Families of rows that turns and mirrors carry onto each other, the same ones carrying the whole set onto itself: the rest of each named row's family, in list order
5 families of 6 rows
fuso: [  4  13  11  -3  -8 -27  29  10  21  -2 -31   9  30  29  23 -15  22 -11
  14  18  17   7  25 -27 -21 -13 -31   2   1 -16  -3  -2 -33 -11  -5 -14
   3 -16  -2  -5  15 -10  -9  23]
vot: [-18   3 -40 -15  19 -16 -10 -13   1  -4 -16  22  15   3  12 -13  -6  17
  18   3  26  -7  16  -4 -31  -7  12  -9 -22   3  22 -22   3 -14 -19   9
 -27  -2  10  -4  25  10  19  54]
Gege: [-25   4 -36 -18  25  -9 -11 -12   3 -12 -17  24  12   8  16 -13  -4  16
  26   8  21 -11  22  -2 -26  -3   8 -14 -19   7  13 -22   0 -22 -21   7
 -20   0  10  -1  28   3  14  63]
bivuz: [  0  12  18  -2  -6 -29  23  13  24   3 -26  16  35  25  26 -18  22  -3
  14  21  20   5  25 -33 -20   0 -34   4  -2 -19   5  -1 -39 -12 -16 -10
   6 -17  -2 -10  19 -12  -7  24]
lezep: [ 11   7  13   3  -5 -23  24   8  20  -8 -22  12  33  25  27 -17  25  -8
  11  17  22   5  22 -23 -19  -2 -40   3   2 -16  -2   6 -34  -9  -6 -12
  -2 -11   0  -7  11 -13  -9  24]
Goniv: [ -4  15   6  -1  -3   0  15  29  25 -13  -3  21  24  11  26  21   2  23
  28  14  39  19  23   8  -4  16 -18  15 -17  -4 -15 -18 -14 -18 -32  30
  17 -18 -10 -16  17  15  -6   2]
Rerug: [-23  -1 -35 -21  27 -11  -8 -12   0  -9 -19  27  15  -4  11 -13  -9  20
  20   1  19 -10  21  -4 -29  -8   9 -12 -21   5  11 -21  10 -10 -28   4
 -18  -1  14  -3  22   8  19  49]
lan: [ -8 -32 -15 -18  11 -25 -11 -32   5 -12   3  46 -11  10  18 -18  14  10
   3  22 -16 -34  20 -23 -32  14  10   5  -8  -7   7 -17 -12  -9 -21   5
  -9  -7 -15  11  15   5 -26  18]
Nez: [ 19 -14 -15   9  -2 -29   4 -38  40  14 -11  38  24  15  14  21   6   0
  56  17  34 -26  15  -7 -21   7 -22  -5 -13  -1   3 -29 -35  40 -17  -5
   6 -13 -15 -33  20  21 -26  -7]
vop: [ -5 -27 -13 -14   6 -32  -4 -29   7 -12  -1  49  -2   7  18 -17   1   8
  -1  22 -14 -30  25 -25 -37  12  21   0 -12 -13  15 -18 -17  -9 -11   2
 -10   1 -12  17  10  12 -20  14]
ludo: [  5  -5 -56 -12  -6 -37  25 -19  54   4  -9  34  17   4   4  16  -1  37
  16  19  20 -29  30  37  16  11  -4  -4 -12  -1  13 -12 -18  21 -11   0
 -14  -4  -5 -23  18   5 -12   9]
mag: [ 17 -15 -19   9  -9 -30  16 -35  45  12  -5  46  22  13  13  19   7   0
  46  25  33 -27  25 -16 -28   2 -11  -5 -17   7   8 -25 -35  35 -16  -5
   8 -17 -12 -43  15  26 -25  -4]
Muror: [ -4  19   6  -6 -11   8   7  22  25  -7  -4  32  23  13  28  22  -5  23
  25  20  42  17  21  -1   2  19 -21  17 -16   2 -12 -19 -16 -22 -33  28
  15 -18 -12 -19  14   7   1   8]
fedi: [ 18 -16 -10   5  -9 -31  18 -38  40  12  -9  45  15  13  11  18   4   1
  53  24  28 -26  16  -7 -26  -2 -17  -7 -19   8   2 -26 -39  46 -22  -1
   2 -13 -10 -32  24  21 -21   3]
guba: [-27   1 -36 -15  22 -18 -14 -18  -4  -5 -14  14  19   0   4  -9  -6  14
  17   6  24  -7  24  -4 -28  -6   9  -6 -25   8  10 -20   2 -12 -22   8
 -18   1  15  -6  20   3  16  52]
zetu: [ -9  18   4  -9  -6   6  10  21  32 -12  -5  24  27  14  29  17  -3  20
  29  16  35  18  25   7  -1  20 -24  12 -13  -3 -15 -10 -18 -22 -35  31
   9 -27 -10 -18  11   7  -2  -1]
sep: [ 16 -12 -14   4  -7 -29   9 -34  46  12  -9  48  12  18  12  22   8  -5
  53  28  33 -21  18 -14 -27  10 -12  -9 -18   4   9 -22 -34  41 -23  -1
   6 -11  -2 -36  21  29 -22  -1]
nop: [ -2  -1 -51 -12 -18 -32  27 -17  55   2 -11  34  14   6   0  12   2  32
   6  13  24 -33  26  36  23  14   4  -6 -12  -1  14 -19 -20  20  -5   5
 -10 -12 -10 -25  12   5 -17  12]
Tavar: [ -2  21   3  -2  -8  13  13  13  26  -9  -4  32  27  18  24  17   2  23
  22  23  44  17  21  10  -2  21 -23  13 -15   2 -21 -11 -19 -23 -30  25
  12 -23  -4 -22  17   9  -6   5]
livu: [  7  13  18 -14  -4 -26  16   6  23   1 -25   9  38  26  31 -14  25  -5
  10  21  23   4  20 -26 -20  -1 -41   4  -6 -19  -5  -1 -30  -8  -9 -13
  -3 -15   5   0  10 -12 -13  28]
Degu: [ 13   9  14  -3 -12 -29  18   5  21   4 -34  13  35  27  25 -19  26  -2
  13  17  21  12  17 -24 -20  -8 -33   4  -4 -18   0   3 -35  -8 -11 -14
   1 -12   0  -9  16 -15  -9  26]
gukem: [-24  -5 -32 -23  21 -22  -6 -13  -7 -12 -13  15  17   9  10  -8  -3  22
  17  10  19 -11  24  -3 -28  -2  15  -9 -26   1  20 -18   6 -15 -27  13
 -21  -5  10  -4  27  12  15  57]
puse: [ 19 -21 -17   7 -11 -28   8 -39  38   9 -16  40  21  14  13  25   5  -5
  53  25  27 -24  15 -13 -28   5 -15  -5 -16   7   5 -29 -34  39 -21   3
  12 -11 -13 -37  15  22 -23   1]
tuf: [  0  16   4  -3 -11  -1   9  22  22 -14   1  22  29  12  24  13  -3  24
  29  17  46  24  29   2   6  14 -18   9 -13  -1 -16 -12 -18 -23 -33  25
  18 -17  -7 -24  17   4  -3   5]
kapu: [  0  -8 -50 -10 -15 -39  33 -24  51  -2 -10  35  19   5  -6  12   2  36
  16  15  23 -25  27  38  18  11   3  -5 -18   6  17 -19 -21  19 -13  11
  -2  -1  -6 -22  10  11 -15   9]
dulel: [  6  -2 -54 -14 -11 -35  29 -23  49  -1 -12  35  12   5   4  12  -5  30
  15  15  11 -26  16  42  19  17   3  -5 -14   6  17 -17 -14  20  -4   1
 -10  -7  -4 -25  20   7 -21  12]
Vus: [ -7 -30 -11 -13  14 -31  -7 -29   6  -8   1  50  -3  11  21 -19   7  13
  -9  24 -17 -28  24 -20 -29  19  14   5  -9  -6   6 -23 -15 -10 -16   1
 -10   2 -20   2  10   6 -23  13]
Sifis: [ -3 -28 -16 -17   9 -26 -12 -30  11  -8  -4  47   0   8  18 -22   9  14
   3  25 -17 -41  23 -16 -34   8   7   7  -2  -7   6 -22 -10  -6 -13  11
  -8   5 -16  16  12  14 -23  12]
valu: [  0 -28 -11 -17   6 -28 -13 -27   6 -14  -5  45  -7  11  23 -18  12  13
  -5  24 -13 -37  27 -18 -33  13  15  -1  -9 -15   3 -18 -18  -9 -15  11
  -9   1 -16  11  12   8 -24  14]
roluv: [  1  -5 -47 -16 -19 -41  27 -17  53   1 -12  36  16  11   0  12   2  42
  18  14  21 -25  35  32  21  15   2  -8  -9   5  17 -13 -12  21 -13   5
 -17  -4  -6 -22  17   7 -21  13]

Same family as puse: vot, Muror, nop, Degu, valu
Same family as kapu: bivuz, vop, mag, gukem, tuf
Same family as fuso: Goniv, guba, sep, Vus, roluv

